In the rows, 128 means zero.
One turn or mirror swaps these rows in pairs. Which row does each one swap with?
The rows were stretched afterwards, more along some directions than others.
Z670: [128 127  91 129 124 113 166 143 139 166 111 125 104 106 139 117]
Z318: [132  96 139 137 126 130 130 128 106 150 130 104 138 124 132 126]
Z805: [117 159 117 124 125 135 144 107 119 116 127 151 108 120 119 122]
Z753: [121 134  91 130 123 112 163 128 131 169 115 132 117 107 132 122]
Z20: [121 155 105 116 130 134 153 109 118 132 131 160 119 119 126 123]
Z399: [150 114 102 123 113 144 124 154 117 118 120  84  82 127 142 112]
Z161: [153 111 113 123 118 147 122 155 113 118 127  95  85 123 142 113]
Z737: [139 148 108 135 126 148 155 137 116 150  93 114  83 125 153 125]
Z495: [123 153 134 140 125 120 121 116  93 120 115 105 103 125 124 110]
Z878: [116 149 106 119 136 131 153 111 102 169 119 154 124 124 130 140]
Z948: [130 112  96 129 122 140 161 147 130 165 112 115  94 104 156 108]
Z327: [118 139  85 126 141 138 154 121 106 142 127 117 105 118 147 122]
Z721: [141 122 118 109 133 153 130 142  99 147 119 141 114 128 133 134]
Z928: [129  94 137 136 132 129 136 132 106 158 125 112 135 128 134 133]
Z279: [136  96 133 138 128 130 138 131 113 157 125 106 135 132 128 129]
Z890: [124 165 126 142 118 132 128 121  95 127 109 121  95 119 126 115]
Z178: [157 116 111 120 118 143 127 158 115 118 121  96  83 128 142 113]
Z986: [145  91 122 133 145 148 158 154 117 168 104 111 111 128 158 134]
Z140: [138 141 116 144 126 146 166 127 133 129 103 113  95 120 151 112]
Z373: [126 141  82 122 130 133 147 134 105 129 124 102 103 118 139 112]
Z236: [134 100 135 133 129 128 135 125 105 153 126 107 142 130 130 128]
Z795: [147 149 108 120 122 147 125 108 123 138 116 125 119 122 132 117]
Z234: [142 120 128 116 132 147 130 142 100 155 115 145 121 128 130 136]
Z80: [125 105 131 133 120 121 127 126 105 148 127 106 131 128 123 126]
Z95: [133 127 124 120 134 150 138 128 103 164 119 158 126 130 131 143]
Z575: [148 153  97 125 118 147 130 115 126 134 113 120  98 119 137 114]
Z907: [153 113 114 122 119 153 126 157 110 124 119 101  87 126 143 119]
Z806: [123 142  90 124 142 139 148 117  99 144 124 108 108 120 144 119]
Z297: [143 104 116 137 138 153 164 156 122 170  99 118  98 126 161 133]
Z58: [138  94 130 136 141 142 157 152 112 169 101 109 110 126 154 133]
Z972: [139  90 142 135 143 143 140 138 108 161 112 109 123 134 148 136]
Z362: [120 135  90 133 134 134 153 132 103 147 116  96 100 116 145 121]
Z222: [124 140 106 144 122 145 174 129 137 127 106 114  98 115 145 118]
Z149: [143 112 115 116 122 149 135 161 108 145 117 127 105 124 135 132]
Z369: [128 135 115 113 124 145 122 112 109 148 131 145 113 114 133 113]
Z61: [128 142 100 128 128 160 152 139  95 144 112 117  81 104 157 105]
Z829: [111 140 121 122 146 138 138 106  84 153 133 146 109 112 140 115]
Z445: [159 112 110 127 115 152 129 156 119 125 119  93  87 130 139 116]
Z598: [122 163 125 132 121 129 118 118  87 126 116 115  96 122 120 118]
Z552: [124 165 123 139 118 127 131 128  93 132 107 115  91 115 123 112]

Swapped with Z222: Z805
Swapped with Z907: Z928
Swapped with Z20: Z140

